Points and heights
(27) height 59: [  7  -1  -7   0  -5  -1   3  -6  -5   5  15   1  -4  -2   6  -1   5   0
   6   1   1   3   9   8 -12  13   4  -6 -11  -3  -9  17]
(525) height 85: [  2  -1 -31 -21  22 -12  16 -12  20   0  32  -3  -6 -16  -3   1  13  -4
   2   5   6 -17  -1  21 -18  14  11 -22 -18   3  -3  12]
(381) height 43: [ -3 -18  -1  -1  21  -1   1  11   8 -15   1 -31   4 -16 -20  10   1  -4
 -13  -1   0 -31  -8   2  13  -2 -13 -13  12  10  13 -14]
(578) height 49: [  9   1 -19 -13  -6 -12  11 -14   3  14  29  12  -9  -3  18  -1  15   2
  10   6   4  23   4  14 -32  23  14 -10 -21  -4 -19  19]
(669) height 9: [  6   6   6   8 -23   6  -5  -4 -12  10  -1  14   1  15  14  -3   0   3
   6  -4  -5  20  16  -5 -10   5   7   6  -2  -7 -10  16]
(201) height 80: [  2  -2 -27 -18  18 -11  14  -9  17   0  29  -3  -8 -15  -2   1  12  -2
   2   6   5 -11   1  21 -18  15   9 -21 -17   3  -5  15]
(207) height 55: [  8  17   2   6 -41  -2  -1 -15 -14  22   4  39 -10  29  34  -2  -4   4
  14  -6  -2  42  10 -13 -30   6  20   5  -2 -10 -17  20]
(451) height 69: [  8  -4  -9  -3   7  -3   5  -2   2  -1  15 -11  -5  -7  -4   2   4  -1
   1   1  -3 -13   3  11  -6  11  -1 -11  -9   4  -2  10]
(143) height 76: [  4  -2 -28 -20  13 -11  15 -14  15   4  31   2 -11 -14   3   1  14  -2
   3   7   8  -2   3  18 -26  17  11 -17 -21  -1 -10  18]
(228) height 71: [  3  22  34  21 -30  22 -15   5 -17   4 -39  21   3  31   7  -9 -18   4
   6  -7 -14  32   5 -14  19 -27  -8  34   5 -10   2  -5]
(460) height 85: [ -4  33  23   9 -42  14  -2 -13 -18  16 -24  46  -2  39  16 -12 -15   4
   7  -1   1  51  12 -13  -4 -20   6  31   1 -20  -8  14]
(464) height 75: [ 14   4  -7  -5 -26 -13   6 -13  -3  21  23  24  -8  14  32  -3   5   6
  16   2   0  43   3   3 -39  24  20  -6  -9  -4 -26  16]
(97) height 41: [ -3 -16 -13 -15  37  -5   4  15  13 -18  19 -36  10 -26 -17  12   2  -2
  -8   1   3 -36 -21   6  15   2  -5 -24   7  15  14 -23]
(109) height 63: [  6   1 -24 -19   6 -11  12 -13  12   9  30   8 -12 -12   6   1  14  -2
   5   7  10   7   4  16 -28  21  11 -14 -21  -3 -14  20]
(607) height 68: [  7  -6  -9  -3  11  -2   4   0   4  -3  16 -14  -3 -11  -8   1   2  -1
  -1  -1  -4 -19   0  11  -4  11  -2 -12  -7   7   1   7]
(646) height 99: [-25  -9  28  19   5  -1 -16   9 -10 -11 -50  -1  -5  -1 -15  -1 -18  -3
 -15   8  12 -27 -18 -24  37 -30 -17  26  25   3  31 -18]
(244) height 39: [ 7 -1  2  7 -9  3 -4  1 -9  2  2 -2 -2  4  1 -2  1 -1  1 -2 -5 -1 11  2
 -3  6 -2  0 -3 -2 -6  9]
(320) height 61: [ 11   4 -13 -10 -16 -13   8 -13  -1  19  26  19  -8   4  27  -2  11   3
  14   3   1  36   3   9 -36  24  17  -8 -14  -5 -25  16]
(410) height 7: [  6   6  13  12 -19  10 -10   2 -13   4 -15   9   2  13   5  -6  -3   2
   4  -7  -8  13  16  -5   3  -2  -2  14   0  -6  -5   5]
(615) height 37: [  6  13   3   6 -34   2  -3 -12 -14  18   1  30  -5  24  26   0  -1   3
  12  -4  -2  35  14  -9 -20   5  17   6  -3 -11 -15  20]
(627) height 78: [-13 -22 -11 -17  43  -8   0  21  12 -21  19 -43  15 -31 -19  14   4  -3
 -11  -1   9 -36 -27  -2  21  -3  -6 -23  15  18  16 -28]
(100) height 72: [ -2  -9 -22 -18  34  -8  11   6  19 -13  27 -23   7 -22 -13   7   6  -3
  -2   1  -1 -36 -16  14   6  10   3 -26  -1  12   9 -14]
(18) height 92: [-20  -7  30  21   1   1 -17   7 -12  -7 -51   2  -3   1 -12  -2 -18  -4
 -11   6   8 -21 -14 -22  35 -29 -17  27  24   1  27 -19]
(510) height 33: [  3  18  11   9 -35   8  -4 -12 -13  15 -10  34  -2  27  22  -5  -5   5
  11  -3  -4  38  16 -12 -15  -2  14  14  -2 -13 -12  17]
(332) height 12: [  4   8  17  14 -19  12 -10   2 -10   4 -22  10   3  14   3  -9  -5   3
   2  -7 -10  15  15  -7   5  -6  -4  18   2  -6  -4   1]
(502) height 72: [  5  -3 -15  -9   6  -7   8  -9   4   4  22  -1  -7  -8   1   3   9  -1
   5   4   3  -3   4  14 -16  16   8 -13 -16   1  -8  18]
(253) height 62: [-10  -9  15  17   6   3  -8   8   1 -11 -32 -13   3  -2 -18   0  -4  -2
 -12  -3  -1 -20   2  -6  20 -12 -19  14  14   2  13 -15]
(36) height 85: [  8   1 -31 -24  12 -15  18 -17  21   7  38   8 -12 -13   7  -3  18  -3
   2   9  13   6   4  18 -34  20  12 -17 -27  -3 -16  16]
(524) height 39: [  8   1  -1   6 -10   1  -2  -4  -8   7   6   4  -2   4   7  -1   2   1
   5  -1  -3   6  12   1  -9  10   3  -1  -6  -3  -9  15]
(556) height 2: [  3  10  13  10 -25  11  -7  -3 -13   9 -10  18   1  18  13  -6  -2   4
   6  -5  -7  25  17  -7  -4  -1   6  14   0  -9  -9  11]
(74) height 79: [-12   1  31  25  -6   5 -16   6 -14  -2 -52   4   2   9  -2  -1 -17  -2
  -6   2  -1  -6 -12 -18  33 -27 -17  30  19  -2  23 -19]
(30) height 65: [ 12   1 -23 -18  -4 -16  14 -16  10  15  32  13 -11  -6  16  -3  18   1
   7   7   6  25   4  14 -36  23  13 -12 -22  -4 -23  14]
(174) height 83: [ -3  -6 -27 -21  33 -10  12   3  22 -12  29 -19   7 -23 -12   5   7  -3
   0   2  -1 -37 -14  16   3  11   6 -27  -3  12   8 -12]
(702) height 41: [  1  10  25  21 -17  13 -14   4 -11   2 -37  10   5  17   1  -9 -10   4
   1  -6 -12  13   7 -10  17 -18  -9  26   6  -6   3  -9]
(285) height 67: [  7   0 -17 -10   1  -8   7 -11   1   7  24   2  -8  -6   6  -1  11  -1
   6   6   4   5   6  13 -20  17   9 -12 -18  -1 -11  21]
(670) height 67: [  2  17  34  22 -25  19 -15   6 -15   4 -40  17   4  28   8  -9 -17   4
   5  -7 -16  26   1 -14  23 -27 -10  34   7  -8   3  -8]
(55) height 61: [  1 -10 -21 -17  32  -7   9   6  17 -12  25 -25   5 -22 -14   6   6  -2
  -3   2  -1 -34 -15  14   5  10   2 -25  -1  12   8 -12]
(716) height 85: [  3  25  36  20 -31  22 -15   6 -20   5 -37  23   1  35   8  -9 -19   2
   5  -4 -13  38   2 -15  20 -29  -9  36   6 -10   0  -3]
(134) height 83: [ -3  -7 -28 -19  33 -11  13   1  22 -10  28 -16   5 -23  -9   4   8  -4
  -1   2   0 -36 -13  17   1  12   7 -27  -5   9   6  -9]
(609) height 34: [  3  17  25  17 -26  19 -11   2 -13   5 -29  19   3  24   8 -11  -9   6
   5  -6 -10  29  12 -12   9 -15  -2  26   2 -10  -4  -1]
(571) height 28: [  7   2  -1   7 -15   2  -3  -3 -11   7   4   5  -2   6   8  -2   2   0
   5  -3  -4  11  13  -2 -10   9   3   1  -6  -4 -10  15]
(197) height 81: [-12 -20 -13 -18  44  -9   1  21  12 -21  20 -43  15 -31 -17  15   3  -2
 -10   1  10 -37 -27  -2  22  -2  -5 -25  13  19  14 -30]
(260) height 46: [  2 -15  -6  -1  20  -1   2   9   6 -12   6 -30   2 -17 -18   7   0  -3
 -10  -2  -3 -30  -7   6  10   1 -13 -13   6  10   9 -11]
(348) height 89: [-24 -16  17  15  13   1  -9  11   2 -15 -41  -8   1  -8 -25   3 -10   1
 -16   5  11 -32 -14 -20  30 -27 -18  18  24   2  26 -20]
(39) height 53: [ -6 -17 -12 -16  39  -6   4  18  12 -20  20 -40  13 -28 -18  12   3  -1
  -8   0   6 -36 -23   3  19   0  -5 -24   9  18  15 -26]
(470) height 27: [ -5 -18  -6  -8  31  -3   4  16  10 -17  12 -37   8 -22 -21  10   2  -3
 -11   0   1 -34 -18   3  15  -1 -10 -20  11  14  14 -18]
(186) height 37: [ -1 -15 -14 -16  34  -5   6  12  12 -16  21 -34   8 -26 -17  10   3  -3
  -6   0   2 -36 -19   7  12   4  -6 -24   5  14  12 -19]
(368) height 75: [-17 -18   9  10  16   1  -3  12   7 -16 -29 -19   5 -10 -26   5  -2  -4
 -18   0   7 -30  -5  -9  24 -14 -19   6  22   4  19 -19]
(476) height 0: [  5   9  12  12 -22  10  -7  -2 -12   7 -11  15   2  17   9  -7  -2   3
   4  -5  -6  21  17  -8  -3  -2   3  14  -1  -8  -9  10]
(387) height 90: [ -3  35  28  10 -41  17  -4  -9 -21  14 -26  43  -3  40  14 -11 -16   3
   5  -1   0  51  13 -12   0 -23   4  33   2 -19  -7  10]
(482) height 61: [ 11  12  -1   4 -36  -6   0 -14 -10  24  11  33 -10  26  35  -1  -1   3
  14  -4  -3  41   9  -8 -33  12  20   0  -4  -8 -21  19]
(411) height 64: [ -3  30  20   9 -40  12  -4 -14 -16  16 -23  43  -3  35  16 -10 -12   6
   9  -3  -1  48  14 -13  -5 -17   9  28  -1 -19  -8  13]
(179) height 48: [-10 -21  -2  -3  27  -2   0  15  10 -18  -3 -32   8 -19 -24  11   2  -4
 -16   0   3 -32 -10  -1  18  -5 -14 -13  19  10  16 -20]
(519) height 24: [ -2 -18  -9 -11  31  -3   5  14  11 -16  13 -35   8 -23 -18  10   2  -2
 -10   0   1 -34 -17   5  13   1  -8 -20   9  13  14 -19]
(85) height 36: [  7   0   0   5 -12   1  -3  -2 -10   6   5   2  -2   3   7  -2   2   0
   5  -3  -4   6  12   0  -9   8   2   0  -6  -3 -10  14]
(347) height 70: [-13 -13  15  18  10   3  -8   8   2 -13 -40 -11   3  -6 -21   2  -6  -2
 -14   2   4 -26  -3 -10  24 -17 -18  15  17   2  20 -18]
(440) height 89: [  1   0 -33 -24  23 -13  18 -12  24  -1  34  -2  -5 -17  -2   0  14  -5
   1   6   9 -18  -1  23 -18  16  12 -21 -19   3  -4  11]
(31) height 45: [  0  -1  17  18  -7   9 -11   5  -7  -3 -29  -1   3   7  -7  -7  -6   1
  -5  -6  -9  -4   9  -5  15  -9 -14  18   7  -1   5  -9]
(227) height 69: [  0  29  28  12 -37  22  -8  -5 -17  10 -28  35   0  34  10 -12 -14   6
   7  -3  -4  46  11 -14   4 -21   2  31   1 -15  -5   5]
(678) height 60: [ 12   1 -18 -15  -9 -15  12 -15   5  17  29  16  -9  -3  21  -3  15   2
  11   6   6  31   4  12 -35  24  15 -11 -20  -5 -24  15]
(54) height 57: [ -5  -5  15  18   1   5  -9   7  -2  -9 -32  -8   4   1 -14  -1  -5  -2
 -10  -3  -3 -15   4  -5  19 -11 -17  14  12   2  11 -13]
(114) height 60: [-12 -23  -9 -13  38  -7   0  20  13 -19  12 -41  13 -27 -20  14   4  -2
 -12   0   7 -35 -23  -1  22  -5  -9 -23  17  16  15 -26]
Rows and their valley's bottom
From each row below, which row is at the bottom of the valley it runs down into?
(646) -> (476)
(678) -> (578)
(134) -> (519)
(470) -> (519)
(27) -> (476)
(451) -> (476)
(627) -> (519)
(30) -> (578)
